Turns in one plane each, and the order they were made in; the first pair answered:
Z:
[-23 -47 -24  -2 -15 -31  32   5  53 -31  14  10  -4   3  23 -35 -21] => [ 21  -4  37  14 -12 -23 -12 -36  20   9  -7   7 -26   4  70  34  19]
[-31 -10 -23  14  -3   6  13   6   3 -13 -18   2 -11   0 -26 -25 -11] => [-10   8  11  32  -2   8 -10 -20 -11  10 -33   3 -25  -1   5  12   7]
[  2 -26   0  24 -25  -2  13   4  18 -19   6  16 -12   5 -18   7 -18] => [ 27   6  27  13 -18   4  -5  -7  -4   1   4  10 -17   3  -3  38   7]
[-10   4  37  -8  16   5 -28 -17 -10  23   2  16 -26  -5  20   1   3] => [-20   7  13 -45  19   9 -10  11  -9   9  19   7 -10  -6  -9 -25  -2]
H:
[ 27  26  -6   3  -9 -25  12  19  16 -29  21 -45   0  10  45  13  18] => [ 31  27   7  22  -9 -20  -1   8  12 -21   5 -42  -4  12  48  30  15]
[ 27  21  49  23   8  -8   7  -8 -13   8  13  -2 -21 -45  49 -16  20] => [ 16   5  35  25   6 -18  21  -6   2   0  24   0 -22 -45  52 -34  17]
[ 38  16 -11   5 -39  17  13 -21  35  11  21 -25  -7  -1  76  28   9] => [ 34  13 -21  -5 -39   9  23 -14  39   6  30 -27  -5  -3  74  16   9]
J:
[ 10  -2  33  58 -11  -6 -33 -61  -2  22 -28  11 -26   4  40  50  -4] => [ 21  62  22 -42  15  31 -39   0 -37  14 -11 -23  10   2 -39  47   6]
[ 18  24  16   0   0 -17  -8 -27 -15  24  12  -6 -13   0  47  12  36] => [ 22  40  14 -24   7  -7 -11 -13 -24  22  17 -15  -3   1  28  12  38]
[-25  -1   0  13   4  22 -22   0   3  32 -25  15 -17   7 -21  -7 -16] => [-27   7 -11 -12   8  23 -13  17   3  25 -12  10  -9   5 -33 -21 -14]
R:
[  3  -4 -19 -40  -9 -18  44   9   8 -11  50  -9   9  -6  27 -38  19] => [  5 -15  -9 -14 -14 -28  42 -11  12  -6  44  -2  -4  -5  51 -30  23]
[-22 -24  11 -23  11  47 -30  32  30 -22 -11  -3   5 -17 -47  27 -31] => [-30 -36  -2 -26   9  38 -15  36  39 -31   2   0   6 -19 -42  10 -33]
[-20 -14 -29  -9  -1  -6  35  15  28 -21  10  -7   3  -3 -23 -33 -24] => [-19 -26 -25  14  -7 -18  35  -2  34 -18   9   1  -8  -3   3 -31 -20]
[  5   6  -1 -20  17  20 -17  15  -5   4  -3  -8   6   7 -16   4  -2] => [  1   0 -10 -25  15  14  -6  20   0  -2   6  -9   7   6 -17  -8  -2]
Y:
[ -3 -16  16  37   5   2 -26 -15  -8  24 -32   9 -18  -2  -6  19  -5] => [  9  -9  16  16   5 -21  -7 -23 -10  27   2   5 -26  -8  34  10  32]
[ 16   9   5 -19   7 -19  15  -9   2   1  31   2  -6  -3  30 -12  28] => [ 10  25   9 -22  16  20 -16  13 -11   1  -5  -4  11   3 -37   9  -7]
[-43 -31   5  34 -25   3 -15 -22  30  14 -12  -1  -1 -33 -32 -19  -4] => [-22  -8   8  -8 -20 -21   6 -23  21  19  34 -11  -7 -41  13 -28  46]
Pairs:
(two turns a pair)
[ 12  67   6  30  -2  59 -13  15 -12  40 -30  -8   6   1   6  23 -21] => [ -5  62 -29  -9   2  57  15  48  -2  19  -3 -15  23  -1 -24 -18 -28] => R R
[  3  29 -20  -9  12   9  -3  14 -18  -1 -21  24 -19   3 -34  -8  39] => [  2  12 -11  31   5   2  -9  -8 -10   5 -37  35 -30   6 -13   3  31] => Z Z
[  3 -17  -6  27  -6 -22  18 -23  19  19  18   5 -11  -3  43   3   8] => [ 22  21  15   5   4  -3  -4 -21  -7  33  10  -7  -6  -4  32  31  22] => H H
[-30 -29 -11  21   2   3 -21 -10 -16 -24 -12  16  17   2  28  -6 -10] => [-31 -16 -21 -12   9  12 -15  13 -22 -30  -4   7  30   1   2 -16 -10] => H Y
[-13  12 -41 -54  12  -3  33  23 -11 -11  39  -9  32  -7 -25 -24   8] => [ -8  21 -13 -15  12  35 -15  16 -25   2 -19  -4  37   2 -65  24 -26] => Y H
[ 21   5  55  16  -1  -2 -14 -13 -17  11 -27 -23  13  11  13  24  -3] => [ 13  10  23 -44   7 -12  22  21 -13  -8  17 -36  28   6   2 -19  11] => H H
[ -5 -35   0  21 -36  26 -13 -15  -1   2 -10  18  18   1   0   9  -9] => [ -4 -39  -4  18 -38  13  -1 -19   4  -1   3  19  14  -3  20   0   2] => J Y
[-11  17  21   9  -1  -1  16 -53  16 -17  19 -13 -13 -13   9 -25  16] => [-25  10   7   6   1  16  16 -34  21 -29   8 -15  -1 -10 -31 -35 -12] => Y Z
[ 13  14 -10 -29  19  17  -6  16  -5  10  41  11 -19  -8  45  -9  32] => [ -4  11 -27 -38  22  38  -9  43  -3  -2  29   6   0  -4  -9 -21   4] => Z Y
[ 12  10  15 -20 -29   8 -24  25 -22 -12  27 -10 -12   2   1 -12   7] => [  9 -11  22  19 -38   1 -29   5 -14  -7   9   2 -24   4  21  -3  -2] => Z Z
[ 14  16   7 -15   6  -6   2 -13  -4   3  12 -10 -13   7  15  11  23] => [  4  10   8   2   7  17 -15  -4  -2   0 -19  -8  -4  11 -25  18 -10] => R Y
[ -3  27 -22 -90  17   5  29  46  -3 -18  40 -36  22  -7 -19 -36  18] => [ -9  28 -10 -61  19  41  -6  53 -11 -14  -8 -34  33   0 -74  -7 -23] => H Z
[-12 -11  -1   9   5 -35  43 -18 -16 -14   2 -20 -13  36  36  -9   4] => [  4  13  16  -5  12 -26  29 -21 -32  -3   0 -27 -12  36  36  12  18] => Z R
[  0 -11  16  24 -27 -14   2  -4  12  12 -15  17  -1  17  11   5  -7] => [  8  19  22 -10 -17   4 -10  14  -7  17 -15   4  11  16 -17  17  -2] => Y Y
[-24 -15 -20  34 -13 -14 -16 -21   4  -4  -6  13   8  20  24  -1  -4] => [-25  -3 -37  -9  -8 -16   3   4   3 -14  23   2  18  16  13 -25   7] => R H
[-49  15 -16  -5  13  33  -4  35   2  -7 -30  17  12  -2 -59  14 -52] => [-63 -26 -32  25   0   3  22  19  28 -15 -17  31  -2  -3 -24 -11 -55] => R J
[ -6  31 -18 -40  55 -45  31  31  29 -20  54   5   7  19  -5 -44  62] => [ 30  67  41  -7  60 -25 -25  -6  -3  18  10   4 -10  22  15  31  77] => R H
[-27   9  22  13  24   0  17  20 -25  -5 -15  14   3  -9  12  23 -26] => [-22  17  26   4  26  -3  17  19 -29  -2 -12  11   3 -11  20  27 -16] => Y J
[-10  -3  -4   8 -12  14 -13   5  18 -27   7  -3  15  -3 -31  -7  -7] => [  9  23   7 -19  -6   9 -13   2   5 -17  25 -14  13  -7 -12   2  24] => Y H
[ 10  17  24   6   6  13 -14 -10 -12  15 -15  -1   4  -5   2  30   6] => [-21 -24 -12  16  -2   4  12   5  16  -9  -7   6  11  -4 -16 -12 -24] => Z Y
[ 11  24  27  12  11  -2  17   0  19  -7  -6   6   0 -12   2  10  14] => [  2  11  14  15   8  -9  29   3  27 -15   2   9   1 -13   3  -6   9] => Z J
[-23 -19  -7   6   1   5  13   9  15 -12  22 -11 -11  18 -10 -28  -2] => [-12  -9  19  35   1  18 -17 -10   3   5  -7  -8 -17  21  -7   9  -5] => H H
[  4   6  17   7   3 -11  -3 -26  -6  14  -4   2 -16  -1  20  26  23] => [ -3 -10   6  15  -1 -21   8 -28   3   9   2   5 -17  -1  26  14  21] => H R
[-42 -45 -23  61  -6  32   9  -3  21  -4 -41 -17 -20 -24 -53   9 -32] => [-47 -49 -52  18  -7   5  51  12  34 -20  10 -22 -18 -31 -34 -37  -9] => H Y
[ 15  14  19   6   7  12 -20  -1 -12  13 -13   1  -5   3   2  18   7] => [ 11  20   5 -23  10  13  -8  17 -12   3   3  -7   5   1 -13   1  11] => Y Z
[  7  18  30  25   6  -1 -36 -20  -9  20 -25   0 -13   7  -8  24  -3] => [ -1  15  -8 -37  10 -28  13   9   1   0  36 -11  -6  -1   2 -28  23] => H Y
